50 stands for zero in the data rows.
Here are some points, one per row:
"43 51 42 49 57 62 43 22 57 52 39 63 40 39 64 59 68 53 64 33 74 39 62 42
 72 71 56 57 57 30 52 63 49 50 43 44 52 51 46 44 43 71 51 42 46 21 37 61
 39 61 39 37 44 34 43 61 49 59 49 53 50 48 67 24"
"55 70 51 44 57 50 48 61 49 33 49 46 47 36 45 38 52 46 44 79 45 56 40 75
 51 65 46 44 44 43 52 57 40 37 51 66 49 30 45 41 44 41 48 45 52 27 56 93
 45 66 53 72 52 86 49 29 58 54 56 42 53 60 55 29"
"74 41 55 49 70 47 50 65 67 58 50 67 58 43 52 43 39 71 52 50 48 52 48 33
 38 59 48 39 44 74 50 47 49 56 43 44 57 75 59 42 43 38 34 32 40 27 50 75
 59 25 57 57 52 55 56 77 51 55 53 54 53 17 49 49"
"57 43 85 46 64 48 71 55 73 30 65 22 58 34 48 44 50 48 51 47 53 54 35 46
 39 53 47 44 38 65 45 50 41 59 56 53 50 48 33 31 56 55 76 48 57 37 42 28
 47 57 44 48 56 22 48 37 38 51 53 76 47 46 58 41"
"37 49 53 49 34 51 50 42 32 51 55 40 44 76 40 50 45 43 40 21 39 37 50 62
 40 92 53 46 47 45 38 18 52 31 54 63 36 63 46 48 46 40 47 58 51 38 55 39
 44 38 38 73 39 52 50 59 50 70 43 57 53 37 42 39"
"30 44 30 45 78 41 41 40 57 53 54 33 52 28 65 37 58 41 31 66 41 37 62 47
 41 42 61 32 51 36 41 24 68 31 72 39 56 48 66 53 65 37 59 38 54 55 49 58
 45 37 51 39 47 25 48 41 58 41 58 35 54 42 42 45"
"35 47 66 59 66 83 64 55 51 48 54 56 51 59 56 47 51 57 66 37 52 54 60 53
 61 31 63 61 62 39 57 42 54 49 60 65 49 65 50 50 63 34 66 36 58 43 46 57
 47 25 43 23 56 95 48 37 46 57 52 59 44 48 53 71"
"54 68 66 42 79 26 57 62 81 82 64 43 61 76 61 37 55 33 70 42 54 58 58 57
 56 65 55 40 56 43 51 39 46 48 43 78 59 43 53 56 47 72 39 52 43 77 42 49
 57 62 52 41 52 58 58 53 55 51 46 45 59 61 50 53"
"32 63 52 38 31 22 32 47 38 42 42 42 39 50 61 34 42 66 65 28 56 44 46 49
 26 46 40 45 52 61 45 56 42 37 54 35 51 37 56 29 43 47 40 38 43 58 32 54
 52 47 38 48 50 59 19 54 37 29 55 51 35 56 48 64"
"56 42 50 52 50 40 49 61 35 62 39 41 49 45 44 83 55 62 42 36 54 81 52 53
 48 43 57 34 54 37 48 56 43 31 50 37 43 43 58 38 53 92 48 42 51 58 56 58
 55 36 63 59 56 44 60 32 58 85 73 57 56 47 60 67"
"48 52 32 54 25 40 53 57 44 53 45 62 58 55 47 46 39 37 58 95 43 36 38 41
 46 41 49 56 40 29 42 44 42 38 39 66 53 35 32 39 48 56 56 36 42 55 38 39
 48 41 39 38 43 46 47 57 29 73 38 41 36 26 54 56"
"71 41 48 94 64 53 58 64 34 57 29 31 37 66 46 35 61 29 56 41 63 42 46 79
 60 55 49 58 53 52 55 55 46 45 45 31 51 30 49 51 59 32 51 37 51 44 51 40
 56 45 62 51 58 39 54 66 48 32 60 31 48 46 54 51"
"42 99 48 63 51 77 55 44 45 45 52 59 61 50 50 39 47 61 41 44 47 51 44 54
 47 62 43 27 43 62 47 86 51 52 47 48 44 44 49 75 51 42 52 64 53 70 45 55
 52 41 49 32 50 34 52 54 48 69 54 54 53 40 43 50"
"50 44 29 64 62 37 60 26 43 50 53 26 47 46 49 27 40 88 39 64 45 67 41 67
 56 53 40 57 46 44 49 53 50 56 46 44 51 79 38 44 50 83 58 66 49 59 64 39
 39 49 53 40 46 74 47 74 53 42 47 50 47 51 53 50"
"33 56 48 48 67 57 55 44 47 77 49 75 47 58 60 38 67 62 52 62 56 27 40 33
 47 42 48 72 51 68 51 38 49 40 45 27 54 33 55 38 52 47 49 83 51 58 60 28
 56 59 57 69 54 64 57 28 60 58 56 76 54 38 61 41"
"31 46 41 46 49 74 47 99 48 43 50 28 60 46 56 56 58 66 35 40 47 37 50 25
 48 50 39 69 50 41 48 52 44 49 47 75 42 43 51 46 43 62 40 60 46 47 54 45
 43 56 50 43 52 43 52 70 61 36 50 44 43 56 39 51"
"31 43 35 29 29 64 44 46 51 50 39 41 24 54 44 44 56 42 51 45 55 63 41 44
 57 24 52 16 30 68 48 41 40 48 35 52 53 51 44 48 39 44 46 37 60 52 58 39
 62 38 55 32 60 54 66 52 55 44 36 43 69 58 63 24"
"45 43 81 72 63 51 49 43 56 20 46 62 34 80 41 78 50 68 46 78 51 41 52 45
 50 55 53 36 56 55 52 55 65 34 54 49 56 54 62 25 46 52 47 72 52 54 47 55
 58 54 46 41 50 43 55 51 44 49 35 26 51 71 45 58"
"34 61 29 83 46 41 53 64 65 37 61 75 57 17 42 69 59 58 64 38 51 64 53 61
 45 58 56 63 50 71 58 28 55 65 55 40 49 48 55 52 45 54 54 30 48 49 47 26
 54 66 49 51 43 62 49 47 49 64 40 25 53 57 37 47"
"52 28 59 45 44 54 49 52 45 91 40 45 35 27 37 61 58 47 45 51 52 58 37 39
 32 70 43 53 37 47 34 69 60 57 43 53 46 62 53 65 63 43 63 61 46 66 28 62
 55 59 42 53 44 68 50 39 36 39 34 34 41 49 40 42"
"65 27 47 57 56 62 44 29 43 20 30 66 49 52 46 46 45 38 41 44 53 47 55 44
 39 51 52 60 47 67 45 44 34 56 48 78 48 44 59 52 51 61 43 37 43 90 49 56
 31 64 60 42 45 54 48 42 48 45 58 66 39 40 37 32"
"51 62 47 46 55 67 42 50 58 65 61 38 40 66 49 82 46 53 43 60 41 56 60 66
 55 21 61 56 48 66 52 70 66 35 57 52 51 46 45 57 50 50 48 23 42 53 44 41
 39 78 39 79 44 50 43 73 46 38 45 72 50 37 48 51"
"63 37 40 42 43 35 83 32 59 39 68 33 65 57 73 73 64 48 46 46 59 62 52 38
 60 48 53 44 50 55 47 59 40 36 43 41 40 33 48 66 38 25 29 62 46 38 60 46
 49 52 47 31 41 61 40 37 47 40 43 42 39 32 37 52"
"28 42 46 51 49 39 40 40 59 57 58 56 53 61 20 48 27 41 35 37 35 54 45 27
 63 56 41 44 68 43 69 61 49 58 48 34 58 28 34 43 52 40 55 43 29 43 43 48
 27 32 60 54 56 50 57 44 47 42 53 49 41 53 38 41"
"55 41 60 42 35 74 63 31 47 67 55 65 63 40 50 19 53 34 42 40 40 62 48 58
 52 44 47 63 48 72 66 55 62 32 52 61 49 43 56 33 44 71 43 42 51 39 62 58
 54 46 43 56 43 26 47 39 58 45 33 35 43 55 44 79"
"90 49 44 24 64 48 48 57 45 43 38 62 55 36 40 59 44 45 57 47 30 35 41 63
 52 51 41 56 45 33 45 47 53 32 46 24 39 48 48 49 40 45 50 49 50 52 45 38
 48 35 46 30 41 51 48 51 56 45 29 76 54 80 37 47"
"56 59 35 76 42 49 39 52 59 51 61 43 50 58 61 56 46 29 49 52 49 58 50 49
 39 28 48 84 53 61 37 58 42 52 48 53 47 80 41 49 45 57 39 71 50 48 43 66
 46 15 45 62 48 37 45 30 43 43 53 47 61 74 52 29"
"42 47 46 39 47 29 38 36 46 57 42 54 50 31 39 80 30 61 54 46 50 49 45 84
 55 50 54 76 55 57 59 49 51 52 56 87 64 40 55 56 56 31 55 75 60 44 54 52
 68 44 57 34 67 32 62 56 64 38 61 54 54 33 66 53"
"45 62 49 44 56 65 62 41 47 57 42 49 49 54 53 76 47 45 50 53 48 24 46 60
 44 48 47 26 37 49 42 29 43 99 49 47 53 40 47 59 42 65 47 54 44 40 56 55
 42 34 50 66 38 50 46 42 48 33 53 45 33 64 54 74"
"73 59 62 48 36 41 44 43 45 30 52 45 52 46 55 44 55 30 51 34 42 38 49 31
 40 29 44 46 60 39 56 59 72 57 67 51 72 37 72 66 65 78 66 61 64 31 60 36
 66 49 58 58 56 76 56 65 54 49 47 42 53 37 51 34"
"41 51 58 21 32 41 52 63 42 55 52 44 59 63 52 57 51 30 47 80 62 33 65 55
 58 79 51 65 59 76 64 72 55 66 66 35 51 81 59 50 57 54 52 29 57 55 65 38
 52 50 60 30 55 58 51 39 53 57 66 48 55 58 54 47"
"38 51 54 38 68 48 48 35 50 34 45 52 57 53 53 58 36 31 55 33 39 44 38 40
 45 30 26 58 41 33 47 49 36 41 34 40 40 86 43 60 51 38 48 42 50 52 52 49
 53 86 57 65 60 45 53 53 52 66 61 23 54 51 58 66"
"54 80 59 39 33 64 48 58 49 40 41 52 41 52 50 54 51 36 53 67 53 96 52 34
 56 67 55 63 62 42 56 7 51 51 47 29 51 57 51 55 60 47 56 66 54 52 51 65
 50 60 62 46 50 38 46 64 46 28 50 66 46 41 52 60"
"58 45 61 50 45 30 45 56 51 42 53 77 41 38 58 37 57 65 44 57 65 49 52 33
 65 57 57 45 52 54 43 55 45 30 49 70 51 55 40 98 54 44 62 36 54 53 59 34
 38 37 53 77 49 48 52 55 51 41 56 52 51 76 63 76"
"36 33 53 56 48 45 38 67 56 34 51 64 34 34 43 28 43 31 34 55 57 51 59 73
 53 46 59 36 54 26 44 65 46 70 46 40 42 60 49 53 46 53 19 67 49 44 45 37
 58 61 40 49 48 51 45 39 52 46 42 72 55 28 46 69"
"42 31 49 56 55 44 45 39 43 56 42 31 51 59 47 37 54 52 58 68 43 68 61 38
 43 44 52 62 48 58 54 54 48 77 54 51 48 29 58 70 47 32 46 57 53 40 49 60
 61 55 44 53 50 40 41 75 52 98 46 71 49 86 44 54"
"84 61 75 43 43 50 37 45 36 57 52 38 47 42 35 36 47 82 56 51 51 44 75 42
 61 30 56 54 55 35 57 36 51 67 44 52 33 45 44 42 42 36 39 47 46 57 47 35
 48 50 42 53 40 41 52 28 48 50 60 23 59 39 50 35"
"60 42 36 67 32 31 43 70 35 69 60 69 59 75 58 43 50 66 48 36 47 40 43 56
 57 33 49 29 49 51 50 40 58 61 54 53 53 64 50 52 55 47 69 51 55 37 59 77
 46 91 54 29 52 36 47 32 44 48 47 67 51 57 46 46"
"58 29 28 44 26 72 64 47 63 40 72 54 73 48 61 51 55 56 75 50 61 44 61 55
 54 60 58 35 57 27 55 66 58 58 58 44 57 50 50 28 55 33 60 59 56 87 49 62
 60 49 55 85 62 49 59 68 59 42 56 50 61 57 57 53"
These points spread out most along one direction. Take the direction at right angles to it along which they spread out most. Go by this last direction. How far along it is each point below, from 0 to 99? The average is 50, and the first point in the table lies past the average. One standard deviation of the points above along it is 16.
"30 44 30 45 78 41 41 40 57 53 54 33 52 28 65 37 58 41 31 66 41 37 62 47
 41 42 61 32 51 36 41 24 68 31 72 39 56 48 66 53 65 37 59 38 54 55 49 58
 45 37 51 39 47 25 48 41 58 41 58 35 54 42 42 45" 88
"63 37 40 42 43 35 83 32 59 39 68 33 65 57 73 73 64 48 46 46 59 62 52 38
 60 48 53 44 50 55 47 59 40 36 43 41 40 33 48 66 38 25 29 62 46 38 60 46
 49 52 47 31 41 61 40 37 47 40 43 42 39 32 37 52" 70
"74 41 55 49 70 47 50 65 67 58 50 67 58 43 52 43 39 71 52 50 48 52 48 33
 38 59 48 39 44 74 50 47 49 56 43 44 57 75 59 42 43 38 34 32 40 27 50 75
 59 25 57 57 52 55 56 77 51 55 53 54 53 17 49 49" 57
"60 42 36 67 32 31 43 70 35 69 60 69 59 75 58 43 50 66 48 36 47 40 43 56
 57 33 49 29 49 51 50 40 58 61 54 53 53 64 50 52 55 47 69 51 55 37 59 77
 46 91 54 29 52 36 47 32 44 48 47 67 51 57 46 46" 38
"43 51 42 49 57 62 43 22 57 52 39 63 40 39 64 59 68 53 64 33 74 39 62 42
 72 71 56 57 57 30 52 63 49 50 43 44 52 51 46 44 43 71 51 42 46 21 37 61
 39 61 39 37 44 34 43 61 49 59 49 53 50 48 67 24" 54
"41 51 58 21 32 41 52 63 42 55 52 44 59 63 52 57 51 30 47 80 62 33 65 55
 58 79 51 65 59 76 64 72 55 66 66 35 51 81 59 50 57 54 52 29 57 55 65 38
 52 50 60 30 55 58 51 39 53 57 66 48 55 58 54 47" 47
"31 43 35 29 29 64 44 46 51 50 39 41 24 54 44 44 56 42 51 45 55 63 41 44
 57 24 52 16 30 68 48 41 40 48 35 52 53 51 44 48 39 44 46 37 60 52 58 39
 62 38 55 32 60 54 66 52 55 44 36 43 69 58 63 24" 63
"31 46 41 46 49 74 47 99 48 43 50 28 60 46 56 56 58 66 35 40 47 37 50 25
 48 50 39 69 50 41 48 52 44 49 47 75 42 43 51 46 43 62 40 60 46 47 54 45
 43 56 50 43 52 43 52 70 61 36 50 44 43 56 39 51" 39
"57 43 85 46 64 48 71 55 73 30 65 22 58 34 48 44 50 48 51 47 53 54 35 46
 39 53 47 44 38 65 45 50 41 59 56 53 50 48 33 31 56 55 76 48 57 37 42 28
 47 57 44 48 56 22 48 37 38 51 53 76 47 46 58 41" 63
"45 62 49 44 56 65 62 41 47 57 42 49 49 54 53 76 47 45 50 53 48 24 46 60
 44 48 47 26 37 49 42 29 43 99 49 47 53 40 47 59 42 65 47 54 44 40 56 55
 42 34 50 66 38 50 46 42 48 33 53 45 33 64 54 74" 45
"73 59 62 48 36 41 44 43 45 30 52 45 52 46 55 44 55 30 51 34 42 38 49 31
 40 29 44 46 60 39 56 59 72 57 67 51 72 37 72 66 65 78 66 61 64 31 60 36
 66 49 58 58 56 76 56 65 54 49 47 42 53 37 51 34" 91
"37 49 53 49 34 51 50 42 32 51 55 40 44 76 40 50 45 43 40 21 39 37 50 62
 40 92 53 46 47 45 38 18 52 31 54 63 36 63 46 48 46 40 47 58 51 38 55 39
 44 38 38 73 39 52 50 59 50 70 43 57 53 37 42 39" 41
"48 52 32 54 25 40 53 57 44 53 45 62 58 55 47 46 39 37 58 95 43 36 38 41
 46 41 49 56 40 29 42 44 42 38 39 66 53 35 32 39 48 56 56 36 42 55 38 39
 48 41 39 38 43 46 47 57 29 73 38 41 36 26 54 56" 38
"71 41 48 94 64 53 58 64 34 57 29 31 37 66 46 35 61 29 56 41 63 42 46 79
 60 55 49 58 53 52 55 55 46 45 45 31 51 30 49 51 59 32 51 37 51 44 51 40
 56 45 62 51 58 39 54 66 48 32 60 31 48 46 54 51" 69
